One vector is turned by the same rotation once a step. Each row is the vector after some number of steps, and that number follows the row.
The counts run from 0 to 530.
[145 125 126  99 144 102 126 111 136 118 109 119 124  86 117 125  77 124
 152 162 126 130 106 170 122 129  94  75 161 122 167 154 134 186  94  87
  86 129]  93
[129 157 157 154  97 125 125 118 143  95 169  94  72 182 146 144 103 143
 165 118 112  97 135 125  78 129 132 134  91 144 110  87 140 147 119 102
 122 132]  40
[161 149 145 157 146  59 114  83  96  76 157 116 119 102 140 153 100 114
 122 148 152  96 125 161  79 148 125 103 117 108 107 129 137 172 147 137
 115  95]  488
[118 160 130 132 154 128  80 151 149  48 132 128 127 134 116 107 113 122
 133 163  82 171 112 146 130 133  80 147 107 113 102 144 146 176 118 113
 119 145]  266
[165 173 111  76 150 124 140 108  95 115 123 119  60 129 118  96  82 167
 141 170 165 107 109 167 109 145 148 116 146 119  98 109 145 126 148 125
 113 141]  347
[111 128 117 116 124  84 121 115  80  99 153 137  96 117 151 128  61 148
 174 126 133  84 159 166  76 152 102 117 116 151 156 147 140 112 122 111
 139 123]  80
[155 179 131 132 138  94 111 198 134 131 126  94  86 126 141 110 123  98
 115 163 108 130  95 181 104 128 117 135  80 147 166 121 141 174 134 114
 102 104]  136
[133 162  79 164 142 116  85 135 118  88 160  81 142 109 109 101 105 128
 144 132 118 150 125 161 130 157 115 150  84 113  82 137 133 160 165 116
 113  99]  24
[144 127 120 125 137 139  82 139 147  95 110 107 161 134 138 127  89 136
 137 143 152 142 162 159 108 159 154  78 111 143 108 120 132 190  88  80
 102 127]  291
[154 160 124 143 144 121 151 123 156  84 142  93 118 115  99  66  94 131
 166 176 101 135 101 133 121 108  77 121 100 100 142 142 120 169 103 134
 110 142]  502
[143 105 140 129 115 118 101 104 134  87 132 167 120 163 147 155 120 148
 160 128 157 123 138 124 103 136 108  93  99 148  88 125 164 145  88  74
 101  73]  524
[169 158 106 121 120 140  78 147 137  53 148 131 116 156 109 113 141 135
 112 171 129 139  97 136 145 197 132 132 114 105  89  96 154 134 123 142
 128 144]  146
[174 152 142 150 150 108 140 115 182  81 132 131 107 151 116  80 129 121
 105 152 127 119  83 131 133 109  66 102 111  92 120 132 139 166 106 120
  90  96]  499
[148 136 128 143  97 132 123 147 130 116 156  90 104 196 140 132 121 132
 166 126 166 115 120 151  82 121 127  86  75 115 148  81 136 130  67 113
 134 105]  45
[125 143  88 114 144  72  82 139 107 114 146  80 138  98 131 126  81 111
 120 141 144 133 127 214 111 166 114 106 142 108 132 140 139 165 161 113
 109 105]  457
[121 152 128 123  64 133 117 151 129 110 151 119 150 142 123 144 105 110
 151 161 118 149 103 164 124 166 114 105  87 133 168 111 134 141  65  89
  84 147]  414
[153 154 110 151  74 137  88 133  99 122 135 125 156 115 134 140 105 136
 171 134 164 114 135 145 126 171 155  98  88 157 112 112 132 163  92  63
 102 102]  287
[138 166  75 109 159 102 102 140 176 106 147  83 118 157 127 127 106 101
 131 132 118 101 107 157 109 163  95 135 152  96 163 119 152 142 144 151
 140  81]  337
[139 127 111 108 126 124  71 125  92  84 144 153  87 144 125 154 146 160
 165 156 141 123  73 134 134 185 120 148 134 154 107 108 172 118 133 106
 135  78]  115
[142 180 133  86 106 124 122 153 166  92 131 110 133 158 136 108  71 125
 117 157 142 126 161 168  94 160 140  91 128 115 134 107 144 154  93 115
 111 160]  176
[127 167  93 108 124 112 112 176  81 111 151 123  80 113 118 112 105 129
 184 158 112 133  74 161 141 161  90 172 122 130 163 139 160 111 123 121
 149 126]  108
[152 155  86 139 115 104  91 119 127 130 154 110 114 104 103 114  96 129
 115 134 141  99  97 163 159 161  99 133 150 100  92 120 148 155 182  95
  82  73]  460
[165 149  95 151 167 139  93 164 160 101  98  73 123 135 122 121 149  99
 145 164 118 139  76 157 108 141 118 118 110 132 168 122 127 171  97 130
 124 108]  133
[141 133 142 159 137 109  80 163 117  87 129 139  84 112 137  95 103 127
 154 147 135 110 141 140 109  92 113 119  88 171 124 167 134 160 107  74
 145 115]  398
[149 148 107 112 109 130 125 181 159  91 137 108  54 170 113  69  98 143
 112 142 136  78 138 154 141 143 122 116 138 138 152 110 121 101 125 107
 138 134]  308
[137 133 109  95 174 110 117 155 127  70 128 128  80 129 110  97 109 134
 123 174 104  99  95 158 141 158  90 140 155 128 191 144 137 118 129 146
 140 129]  106
[138 116 117 135 108 124 103 121 146 103 143 126 148 130 140 138 114 118
 180 150 131 146 114 146 123 116  70  87 102 135 149 154 148 170  50  75
 106 101]  529
[158 138 144 131 166 116  99 150 165  39 114 133 105 126 121  79 126 124
  96 173 102 133 111 135 147 131 104 128 118 124 108 136 138 171 125 111
 112 139]  265
[135 153 118 158 103  94  98 125  74  63 189 164 118 139 130 116  97 135
 171 136 142 111 122 134 108 157 105 135  97 132 119 127 158 108  95 121
 153 108]  516
[182 118 124 104 135 109 110  96 158 116 122 157 118 124 123 136 122 119
 139 143 174 102  95 149 142 147  94  73 171 124 147 118 155 147  95  80
  98  61]  90
[150 184 124 162 136 114 111 135 158  74 145 101 151 123 138 130  65 109
 132 138  99  71 174 118  94 163 140 133 125 128 151 106 124 173 119 127
 115 114]  170
[134 148 105 118 101 140 116 140 114 130 134  66 111 175 123 160 146 138
 144 149 141 133  73 172 103 161 151 114  90 136 122  83 143 155 115 118
  88 103]  13
[166 151 136 160 107 143 110 152 148  76 131 123  93 129 104  81 131 111
 162 174 104 147  69 123 165 123  96 149 109 127 129 134 130 162  95  96
 117 162]  268
[137 146 133 133  95 168 102 168 117  90 134 111  73 177 130 117 124 160
 181 140 122 121 104 120 111 133 123 146  69 167 123 101 142 128  99  99
 133 127]  275
[154 156 117 130 148 135  51 143 147  98 114 117  77 152 137 164 142 107
 163 118 122 123  93 123 134 158 130 151 153 139 101 104 165 157 144 105
 160  83]  0
[145 193 108 147 101 126 100 143 149 106 154 114 152 135 140 137  68 101
 160 128 110 106 166 136  98 169 136 135 105 134 110  94 153 179 109 122
 117  99]  171
[167 158 122 154 138  99 126  84 131 112 155 127 131 125 134 141 118 141
 135 145 161 123  96 138  96 141 114 115 112 110  76 112 157 173 128 116
  83  58]  492
